(in the rows, 128 means zero)
Which row each row swaps with, under one turn or mirror
gipif: [100 124 164 152 159 129 105 139 112 151 120 158 113 162 152 137 142 117
 134 123 143]
fosel: [121 113 153 168 148 131 133 133 124 139  69 107 140 136 156 140 139 125
 139 149 111]
meve: [169 122 133 140  90 127 135  96 142 132 120 131 147 131 128 123 142 120
 106 122 119]
Ginos: [156 125 134 121 139 140 143 140 126 101 113 124 106 117 152 160 151  86
 150 144 121]
bod: [177 158 145 123 141 127 136 117 149 107 132 138 133 117 136 120 127 143
 111 145 109]
tuvam: [131 129 111 141 129 119 159 138 100 154 164 115 153 129 142 143 147 128
 116 120 122]
zoku: [155 163 145 127 165 145 112 143 134 122 119 135 106 120 181 139 150 110
 139 132 130]
pul: [102 138 129 150 119 169 122 131 139 154 124 116 118 155 141 101 123 127
  95 167 114]
sibi: [131 134 107 107 124 126 115 100 133 138 110 135 105 108 123  95 154 115
 106 115 133]
Vuz: [106 138 149 177 139 152 149 100 128 125 128 104 110 131 145 100 121 123
 143 152 123]
mor: [106 160 125 101 131 146 147 133 146 144 105 156 143 165 170 114 139 109
 130 119 111]
dipos: [143 108 129 142 153 138 122 162 151 133 111 119 138 149 157  97 108  93
 107 144 140]
Rosi: [130 130 134 112 141 154 114 133  94 121 128 100  93 156 125 119 128 100
 132  91 134]
tes: [127  92 134 115 140 121 129 173 156 129 113 106 139 129 134 133 127 103
 127 107 125]
duli: [192 168 122 118 121 127 128 130 122 118 118 139 140 122 137 118 153 114
 130 145 124]
beme: [114 132 152 153 110 146 115 141  96 101 106 129 126 118 128 145 128  90
 155 119 109]
Dunal: [177 141 112 118 115 117 114 122 150 120 128 145 142 140 160 109 129 127
 120 160 117]
dos: [109 150 125 130 142 130 129 113 136 134 121 128 126 131  75 118 132 118
 162 134 115]
Sek: [138 148 137 148 154  84 145 165 137 120  99 100 114 145 142 121 153 141
 149 130 123]
Sevof: [119 125 143 114 133 119 148  87 126 137 156 105  92 134 163 131 150 124
 130 133 115]
rino: [ 84 149 125 137 125 131 136 139 149 128 110 134 132 130  79 116 131 101
 127 140 116]
nota: [137 135 113 132 126 149 130 113 148 149  89 101 123 160 133 136 121  92
 120 154 149]
fef: [119 158 122 116 142 117 110 117 145 154 142 114 108 122 124 163 150 130
 102 122 113]
Suku: [ 89 154 145 142 156 145 122 149 139 158 106 119 148 138 111 113 108 119
 151 132 107]
boven: [122 121 143 116 122 112 123 154 123 105  98 129 128 130 121 102 160 132
  83 149 128]
lopu: [ 82 137 134 129 165 125 142 137 110 134 115 122 129 128  82 123 143 114
 123 135 130]
Kig: [144 133 156 157 132 132 130 160  90 141 126 124 134 134  91 114 115 114
 135 144  94]
lagu: [129 135 153 145 114 131 115 145 155 124 145 138  81 116 145 100 113 132
 124 115 107]
sifo: [124 121 144 141 126 118 105 161  92 129 154 131 131 151 117 125 104 122
 124 136  78]
zoze: [122 139 129 105 126 129 123 129 133 115 123 161 137 113 166  71 118 121
 136 140 133]
vuv: [106 162 153 149 123 144  93 116 114 141 104 161 117 133 119 133 138 134
 115 113 117]
nabed: [124 129 142 130 167 114 130 104 118 165 114 151 116 139 144 121 135 152
  93 151 129]
kem: [140 140 140 140 141 103 126 175 101 122 126 114 147 144 111 140 112 136
 149 141  94]
rek: [136 132 106 130 136 154  95 160 100 115 142 115 134 153 170 111 149 119
 135 111 145]
zipa: [139 126 136 131  88 102 118 159  86 130 126 112 118 155 116 137 146 121
 131 126 103]
pugu: [ 93 110 124 120 131 104 116 127 123 103  86 108 158 153 128 124 140 105
 143 135 123]
Nifa: [144 136 116 110 160 133 169 135 130 116 122 124 124 118 155 141 166 102
 130 138 147]
bodo: [147 112 111 138 144 162 168 137 122 144 117 141 127 136 160 141 121 134
 110 158 132]
bep: [144 127 124 128 102 130 139 127 109 135 111 123 129 138 200 116 137 130
  94 133 126]
zep: [119 154  99 157 110 116  95 154 140 129 116 136 149 137 147 153 114 110
 136 128 118]
fon: [128 154 142 161 153 126 150 106 130 110 107 113 144 121 135 136 129 123
 110 108  84]
gopo: [ 98 124 130 147 113 111 105 133  90 148 115 126 139 153 129  96 119 150
 109 118 127]
Napem: [ 57 153 132 126 121 124 135 137  94 131 117 122 134 142 146 120 147 104
 112 138 108]
lelu: [114 118 133 135 138 123 141 111 126 129 134 137 139 126 175  94 163 117
 134 128 170]
bif: [114  97 109 142 117 116 134 164  96 155 113 109 120 123 142 143 128  84
 123 135 123]
Tefe: [101 157 147 119 156 137 127 116  96 146 105 108 119 152 113 111 129 119
 109 151  91]
tusin: [110 147 149 109 102 126 101 133  87 137 134 150 136 129 119 108 117 147
 117 109 116]
Zuzi: [112 169 110 136 133 134 115 138 105  86  97 105 128 143 159 118 144 109
 160 134 122]
fira: [141 167 130 137  96 129 138 106 151 138 120 130 108 123 132 112 145 123
 170 147 137]
simis: [119 118 114  95 153 120 139 160  97 135 101 138 155 151 160 119 126 125
 124 112 110]
Resez: [138 132 135 132 108 137 150 174 139 152 108 149 133 145 173 127 136 116
 161 118 137]
leri: [166 120 129 117 169 127 138 130 109 139 112 110 144 147 172 113 146 105
 146 132 147]
kol: [147  98 154 143 123 130 132 140 124 109 134 101 102 113 149 141 130  88
 149 141 117]
Mudi: [149 138 123 137 140 132 142 150 126 110 147 137 105 115 154 149 160  89
 141 117 148]
Debof: [108 146 106 112 151 142 114 150  88 118 108 145 115 155 112 116 134 158
 122 123 124]
golu: [129 161 129 118 147 133 131 114 114 133 105 113 116 126 150 107 163 153
 153  98  97]
Resu: [118 162 103 116 112 119 104 104 136 125 121 104 133 129 101 120 135 116
 150 135 112]
bavu: [ 94 145 129 150 134 115 111 143  87 143 140 138 132 125 156 140 111 116
 130 174 119]
Gib: [118 176 110 122 151 136  99 134 103 150 156 117 104 153 138 119 131 116
 109 119 107]
Fozi: [152 122 141 132  95 121 131 146 122 150 118 145 148 131 174 143 119 127
 118 161 149]

tuvam pairs with boven
bep pairs with gopo
lopu pairs with Nifa
dos pairs with Ginos

